In the rows, zero is written as 128.
These are runs of 7 systems, one row a step. Runs of the same system follow the same rule from any start.
seq 1, D:
[[163 110 189 100 144  98 163 155 143 118 165 157 159 176 150  98  96 123
  124 110]
 [183 139 142 117 116 140 155 110 149 146  53 138 128 118  88 153 202 107
  129 140]
 [ 88 123 152  81 135  83 100 128 163  74 104 121 108 155 169  95 135  95
  153 152]
 [173 154 158 137 157 163 158 175 137 116 105 130 126 186 133 152 145 187
  107 116]
 [105 152  77 127 147 124 101 110 138 111  53 141  78  94 144 118 169 103
  103 133]
 [ 89 117 130 120 163 152 132 150 130 102 150  93  69 185 148 110  73 156
  154 111]
 [146 147 103 201 140 167 150 154 141 177 123 158 104 108 143 125 153 154
   86 133]
 [ 44  93  90 113 152 144 133 105 129 125 112 139 103  93  98  94  90  99
  146 115]
 [105 112 162 183 115 165 132 159 148 157 185 100 127 147 126 149 119 168
  162 156]
 [ 93 137 103 150 127 132 136 134 123 132 119 184 197  68 112 108 130 128
   84 146]]
seq 2, D:
[[ 61 120  98 100 144 140 104 111 129  72  96 141  86 129 188 100 103 133
  148 133]
 [148 114 132 165 165 202 130 153 121 143 141 131  99 168 156 155 108 195
  123 123]
 [ 99 133  66 146 136 166 106  89 130 153  99 170 107  74 141  84 129 128
  103 146]
 [ 80  85 137 120 155 175 100 122 134 143 177 118 111 143 114 121  70 151
  179 103]
 [142 137 133 182 119 161 109 134 144 192 160 146 168 106 113 109 140 154
  100 170]
 [ 68 123 116  90 132 129  93 105 128 126 132 147 178  81  67 104 106 119
  148 101]
 [138 126 162 146 114 119  76 145 131 147 177  70 163 147  92 166 136 148
  145 154]
 [135 183 109 121 101  79 112 131 111 116 137 148 200  93 108  95 133 134
   82 119]
 [140 122 128  96 133  91 100 125  99 115 136  79 129 129  71 188 129 107
  152  70]
 [178 163 129 148  84  60 131 132 118 134 162  87 121 143 153 106 134 110
   95 160]]
seq 3, K, 10 rows:
[[ 92  72 167 159 132 134 121 155 149 127 143 126 148 126 154 187 141 115
  149 180]
 [ 84 135 108 121  89 146 108  96 117  98 106 160 191  74 141 130 137 144
  131 179]
 [114  79 121  96 148 129  48 100  97 104 124 116 144 120 137 195 115 115
  152 124]
 [155 149  92 144 108 132  63 102  87 131 154 118 150 121 167 128 108 161
   88 166]
 [167 124  90 102 123 136  89  70  89 154 148 150 115  96 120 128 105 127
  144  59]
 [199 109 141 140 129 111 114 109 122 188 174  96  99 158 129 104 103 108
  111 145]
 [175 161 150 115  85 132 160 107 148 164 168 169 137 127 129  63 122 147
  159  98]
 [163  90 189  98 163 103 141 139 169 163 134 145 142 154  92 108 137  78
  131 117]
 [137 173 179  95 107 113 146 144 166 103 115 121 166 170 117  71 145 150
  129 173]
 [104 141 153  89 176 104 109 170 149  85 104 161 161 139 121 131 145 129
  122  71]]
seq 4, X:
[[155 162 124 162  59 122 169 106 155 153 125 145  96 108 165  86 168 126
  144 167]
 [ 93  66 165  91 157 143 169 128 152 124 121 182 147 126 120 110 102  97
  155 114]
 [140 137 160 131 100 145 107 118 158 126  82 101 141 136 113 157 191 134
  144 204]
 [ 72 149 121 109 135 116 109 143 133  86 128 186 190 105 155  83 112 143
  112 134]
 [127 101 128 129 185 166  85 148 109 114  93 106 137 148 102 213 142 151
  113 119]
 [112 187  65 140 106 117  83 110 106 113 128 117 111 106 160  87 121 156
   95 140]
 [118  89 121 141 181 162 134 150 108 141 173 144 101 142 131 152  74 153
  137  54]
 [172 136 100 162  94 140 126  86 125 192 124  95  73 108 109 124 154 114
  126 153]
 [ 94 116 145 104 107 123 151 115 142 139 187 154 131 119 126  61  79 123
  177  97]
 [165  95 182 147 129 130 139 142 158 178 133 115 150 137  84 178 171 107
  140 154]]
seq 5, C, 10 rows:
[[149 176 160  91 133 144  99 136 142 122 137 151 188 158 104  78 119 182
  123 111]
 [111 135 121 100 177  86  79 141 150 122  85 133 134 104  85 141 168  84
  110  84]
 [112 173 125 108 134  93 107 138 126 107 145  66 130 167  93  68  96 143
  100 148]
 [137 165 129 145 158 102 157 186 127 127 130 140 136 128  93 148 145 141
   99  46]
 [105 119 104 143 140  95 170 128 118 146 110  84 110 119  69 105 111  76
   78 161]
 [106 159 151 155  89 118 196 173 128 113 164  95 118 148 106 139 125 159
  161 101]
 [115  85 131 174 143 113 189 162 121 144 126 158 157 101 129 161 132  92
   75 155]
 [102 133 121 130  61 151 185 102 111  99 104  95 129 114 105 151 135 140
  163 174]
 [111 100 136 166 122 112 133 165 117  97 154 148 134 122 208 192 131 132
  133 135]
 [168 112  99 123 104 181 148  78  83 119  89 146 154 120 142 152 120 147
   97 182]]
seq 6, X:
[[106  97 182  99 129 158 146 137 148 117 148 177 199 137 130 116 104 148
  158 140]
 [137 126 137 127 128 125  71 120 141 131  80 133 173 101 109 184 196 112
  118 166]
 [ 90 152 113  87 145 117  67 120 107  72 134 129 174 137 141  91  85 160
  104 139]
 [153 136 121 158 171 143  82 167 108 131 139 127 129 143 136 200 141 171
  111  75]
 [147 152  59 129 138 115 103  90  94 145 122 120  84 110 127  83 103 117
   82 116]
 [134 122 142 129 134 146 140 133 131 147 183 112  69 158 130 124  93 154
  185  60]
 [178 120 137 171 109 116 164 119 156 206 141 136  98 111 119  97 156  90
  112 151]
 [106 120 157  73 105 126 168 101 151 128 126 137 143 126  74  79 114 107
  181 112]
 [125 119 192 149 120  96 122 172 180 136 132 107 153 143 117 153 181 108
  142 173]
 [118 161 122 101 122 111 150 131 113  91  89 153 206 110  92 103 131 134
   76 146]]
seq 7, Z, 10 rows:
[[ 91 130  91 140 138 142  68 128  97 106 154 170 168  96 181 136  99 164
  111 124]
 [141 114  89 130 154 184  80  91  92 162 114 108 130 113  78 164 119 153
  112 123]
 [144 142  98 139  94  99  68  93 108 156 187 109 108 109 151  99 106 122
  133 125]
 [164 113 133 124 154 150 127 120 113 183 175 168 162 123  95 100  84 144
  111  77]
 [171 118 149 111  98 100 115  86 153 189 130 118 123 106  81 113 163  76
  156 127]
 [128 129 173  82 111  83 133 127 142 121 181 136 175 151 118  65  88 118
  144 123]
 [167 135 183 111 132 116 137 154 156 136 105 147 192 134  78 161 183 124
  127 115]
 [118 146 131  72 107  58 127 114 121  70  88 102 144 132 113 120 141  83
  120 149]
 [149 163 154 123 143 106 151 186 115  80 132  94 143 185 122 158 123 169
  105 104]
 [151 148  93 144 138  88 157 145 116 106  68 138 102 113 146 160 175  95
   75 114]]
seq 8, E:
[[127  99 124  97 190 178  54 103 129 149 120 150 155 133 105 115 106 144
  116 123]
 [125 171 111 139 115 132  41 104 152 156 137 112 123 117 129  82 151 150
  126 164]
 [114 138 121 112 163 120  86 128 132 161 179 158 149 120 106  59  80 136
  115  81]
 [158 153 139 148 148 113  84 140 156 188 138  88 124 132  58 117 162 119
  108 127]
 [ 95 158 127 133 107  57 132 143 151 140 175 115 127 108 102  59 115  96
  128 107]
 [148 121 172 137 161  88 147 182 139 152 161 103 151 154  65 149 130 113
  110  87]
 [120 167 128 147  89  51 166 156 140 117 114 101 130 108 102 132 172  85
  107 138]
 [112 113 147 110 136  74 179 166  99  80 152 104 136 153 116 152  88 110
  128  87]
 [170 145 132 162 111 104 181 165 111 105 100 109 125 142 137 202 173 127
   96 133]
 [102 119  95 108 102 107 197 113  87  69  99 127  99 116 149 144 107 107
  134 113]]
seq 9, E (10 x 20):
[[121 142 178 111 132  65 158 181 166  91 132 141 133 151 143 126 156 105
  145  92]
 [129 143 150 109 155  98 180 170 137  76  68 116 141 162 107 139 150 115
   86 143]
 [ 89 165 118 122 124 104 148 163 124  49  90 102  95 145 151 157 150 146
  138 109]
 [116 120 102 148 172 142 179 168 104  83  99 137  95 156 171 150 106 147
   79 119]
 [102 144  83 161 124 182 172 130 111 110  81 109  72 119 124 167 140 167
  133 122]
 [ 79  80  96 166 145 170 157 128 119 129 132 148  69 114 181 145 100 129
  139 133]
 [111  90 124 165 124 215 161 117 125 161 126 145 137 114 116 154 117 166
  143 164]
 [ 76  82 115 144 113 161  97 100 137 145 132 164 139  71 147 152 137 115
  168 156]
 [110  80 145 122 132 167  84 105 118 143 160 140 191 126 130 130  88 145
  130 183]
 [134 145 121 124 104 138  45  97 118 141 142 153 195  87 124 144 150 152
  138 136]]
seq 10, Q (10 x 20):
[[129 121 126 115 101 110  82  94 133 163 192 145 112 102 142 101 110 116
  184  81]
 [187  98 176 124 142 142 119 123 150 192 153 170 183 134 104 115 133 117
  114 136]
 [131 149 154  90  93  77 101 101 172 135 108 117 129 111  98  96 180  82
  167 133]
 [135 112 188  98 168  82  91 171 154 111 164 137 162 174 153 112 112 119
  124 115]
 [173 191 147 106 119 103 137 145 138 105  75 112 157 149  88 131 179 141
   96 137]
 [111 137 116  93 154  61 137 144 118  80 117 103  82 156 146 108 107  92
  113  88]
 [175 153 143 152 137 147 181 168 107 123 143  94 114 189 124 141 110 176
   99 118]
 [124 155  88 149 108 113 211 133 122 121  93 146  75  96 127 118 147 111
  118  89]
 [102  69 148 149 150 155 193 148 133 139 150 112  76 161 138 136  84 118
  152 139]
 [108 154 130 190  81 160 174 153 152 133 122 145 124 101 145 154 175 165
  154 147]]
seq 11, K (10 x 20):
[[169 100 148 105 151 131 112 119 113 150 158  64 100 184  94 132  83 121
  135 124]
 [161 193 137 160  91 107 133 150 152 154 173 154 141 122 148  80 150 163
  124 108]
 [135  94 141  87 161 112 170 119 132 149 114 145 139 124  57 110 111  76
  121  86]
 [150 160 183 130 103 102 140 161 159 115 131  74 120 187 126 125 157 142
  142 170]
 [ 93 151 126 118 141 106 160 163 135  92 127 193 170 104 142 105 125 135
  110  79]
 [139 115 134 112 163 125 141 140 123 111  59  79 124 151  69 181 157 105
   99 147]
 [ 90 181 106 141 102 101 132 150 125  66 126 115  95 138 194 110 131 158
  131 136]
 [123  96  94 149 178 165 161 148  92 128 108 167 129 106 118 182 113 132
   94  78]
 [134 141 100 155  95 125 139 103 132 139  88  75  60 121 132 136 166 103
  130 183]
 [ 87  94 119 139 121 157 162 131 117 115 171 171 106 121 191 120  74 148
  168  98]]
seq 12, Q, 10 rows:
[[150  96 145 149 119 134 126 138 101 116 164 177 176 124 201 177 114 144
  116 137]
 [157 116 117  89  95 153 140  66 110 107  57 142 150 105 116 152 157 114
  136 171]
 [128  94 124 104 127 114  66  96 118 104 148 128  91 141 211 140 108 114
  162 132]
 [196 143 138 113 123 183 118 105 116 135 118 176 171 148 157 116 127 184
  109 152]
 [147 126 101  86 141 133  96  75 145 132  70 145  72 109 137 106 154  94
  147 107]
 [151 118 158 125 155 148  91 127 153 153 176 124 100 184 168  70  91 154
  135 146]
 [156 186 135 126 133 156 127 131 168 154  99 171 133 120 102  93 179 163
  128  92]
 [ 95 105 133 110 187 105 112 134 172 146 112 118  78 142 110  68 118  73
  116 129]
 [116 181 162 149 125 138 115 175 163 139 167  91 133 167 100 100 135 185
  145 127]
 [ 94 157 109 141 166  97 146 173 146 124  98 158 141  98  90 112 153 109
   79  83]]
seq 13, C:
[[167 135 108  96  62 109 147  62  96 148 140 117 121  95 105 117 122 105
  162 108]
 [173  89 175 120 116  73 124 129 134 144 184 123 115 153 168 145 121  84
  159 114]
 [207 136 158 100  87 118 165  94 134 153 116 167 162 130 131  87 146 114
  114 158]
 [127 111 158  71 112  84 137 107 154  91  93 140 105 131 149 127 160  74
  178 115]
 [165 137 172 104 140 104 128 145 155 103 114 133 137 187 180  91 134 128
  100 185]
 [141 165 121  90 142 135 159 126 144  90  49 175 118 130 137 111 167 136
  119  98]
 [ 93 113 123 111 181 112 118 143 150  92  79  98  63 167 153 106 125  99
  110 155]
 [125 183 125 150 149 171 160 169 146 120 111 139 102 164 138  89 129 194
  106 119]
 [ 67  98  99 146 193 158 149 149 143 135  83 151  88 105 105 127 129 108
  111 103]
 [ 70 140 130 161 134 173 131 148 151 139 138  81  97 149  97 103 109 168
  140 169]]
seq 14, Z (10 x 20):
[[142 127 175 113 146  75 139 169 151 110 131  79  96 180 116 154 144 102
  148 102]
 [139 168 131 140 126  92 196 166 143 100  92 153 138 135 152  94 149 119
   70 152]
 [ 95 126 126 115 147 130 180 151 133  87  78 114  80 136 103 167 146 122
  160  79]
 [106 119 133 169 143 107 156 169 146 109 113  98  82 159 180 127 134 112
   94 192]
 [ 81 153  95 156 119 175 189 149 121  93  99 167 112 107 147 135 130 175
  135 105]
 [ 82  63 114 158 168 154 114 132 134 129 106 109  69 127 152 179 129 103
  138 153]
 [ 94 148  96 168  94 173 142 118 119 126 143 136 119 115 168  93 103 178
  124 184]
 [ 93  84 111 148 156 182  90 123 122 146 143 169 127  91 142 177 124 145
  164  88]
 [125 100 106 135 114 163  88  74 117 164 131 110 129 114 121 105 107 124
  119 207]
 [121 147 124 127  96 152  79 106 116 141 194 152 163 103 138 120 103 181
  173  87]]

Name the system that made each run.
seq 15 (2 x 20):
[[124  66 117  90 155 114 108  95 106 122 128 123  90 120 122 167 106  81
  163  72]
 [187 140 154 150 105 136 151 124 133 161 157 106 128 171 141  86 114 148
  103 195]]
 : Z
seq 16 (2 x 20):
[[118 115 117  63  96 120  90  68 106  80 103 127 129 114 145 144 128 113
  181 119]
 [191 131 148 122 142 101  65 132 125 122 148 124 123 173 197 141 133 137
  110 144]]
 : C
seq 17:
[[164 111 168 116 105 142 182 118 143 172 169 178 172 128 110  80 105 129
  142 121]
 [147  93 183  87 107 108 128 104 163 136 111 147 159 120 103 145 167  84
  179 133]]
 : Z
seq 18, 2 rows:
[[162 150 109 188 137 129 156 166 120 161 161 155  99 119 158 142 131 153
  102  72]
 [141 114 111 130 113 126 208  95 131 166  96 125  82 106  80  98 134  79
  122 134]]
 : K
seq 19 (2 x 20):
[[132 149 145 157  98 178 149 143 124 141 131  84 140 145  76 176 152 188
  158 143]
 [ 77 121  86 154 127  86 135 136 124 118 121 174 125  64 165 126 136  87
  105 112]]
 : Q
seq 20:
[[147 214 119 126 105 124 108 146 115 108 126 101 161 138  91 130 150 193
  114 103]
 [126 146  88 126 160  65  64 139 105 119 126 105 112 108 123 156 137  99
   91  75]]
 : D
seq 21 (2 x 20):
[[122 155 140 139 152 107 140 177 140 126 150  80  79 164  96 141 129 144
  144  57]
 [110 165 116 180 129 102 204 179 137 143 138 121 120 119  96  99 128 129
   79 118]]
 : K
seq 22 (2 x 20):
[[ 95 133 154 139 137 199 122 136 168 155 148 125 114 152 109  90 116 183
  174 140]
 [ 83 116 132 157 163 142  97 150 181 165 120 182 139  90 130 107 163 113
  122 130]]
 : E
seq 23 (2 x 20):
[[164 154 162 137 146 150 130 164 157 128 138 182 157 160 179  98 133 174
  102 139]
 [127 132 124  80 167 133 122 106 156 129  52 161 122 118  87  93 159  98
  117 111]]
 : K
seq 24, 2 rows:
[[190  87 123 152 137 139 131 123  86 163 144 110 123 130 115 208 124 120
  116 102]
 [164 153 107 141  56  92 155  86 121 146 147 128 102 105 167  83 132 105
  125 164]]
 : K
seq 25:
[[ 94 121 101 166  77 123 115 109  98 135 160  89 152  88 119 151 115 126
  126 186]
 [118 105 113 129  81 126 105  99  88 127 174 135 160  82 130 181 112 132
  177  95]]
 : K
seq 26, 2 rows:
[[155 141  85 157 166 131 100 142  88 120 103 103 104 133 133 195 148 148
   78  97]
 [123 148  59 150 117 132 144 100  84 142 143 104  72 109 128  95  82 131
  101 112]]
 : C
seq 27 (2 x 20):
[[ 93  91  92 109 163 168 154 109  92 106 110 170 146 116 135 104  62 132
   92 137]
 [121 120 118 150 105 169  91 116 126 124 120  98  90 121 144 198 159 158
  186 131]]
 : X
seq 28:
[[125 118 118 150 115 157 141 128 109 143 159 206 186  77 144 145 116 153
  129  91]
 [121  68 117 105 123 147  96  74  95 141 123 109 154 106  89 165 107 100
  138 167]]
 : D
seq 29, 2 rows:
[[158  83 146  88 155 147 111 101 131 104  68 146 144 154 156 138 136 105
  105 193]
 [144 163 139  84 111 171 104 102 145  92  97 150 118 155 169 102 140 182
  171 133]]
 : D
seq 30, 2 rows:
[[ 85 124 161 102 136 123  76 146 129  84 153 103 179 164 136 121  99 157
  140 167]
 [136 175 106 135 143 125  78 152 110 107 115 160 191 109 134 153 154 167
   81 107]]
 : E
seq 31:
[[161 129 164 144 105 131 195 147 151 130 107  82  85 167 109 163 166 125
  151 144]
 [ 94 116 138 128 105 109 204 144 145  89 110 177 115 109 180 120 141 107
  152 122]]
 : E
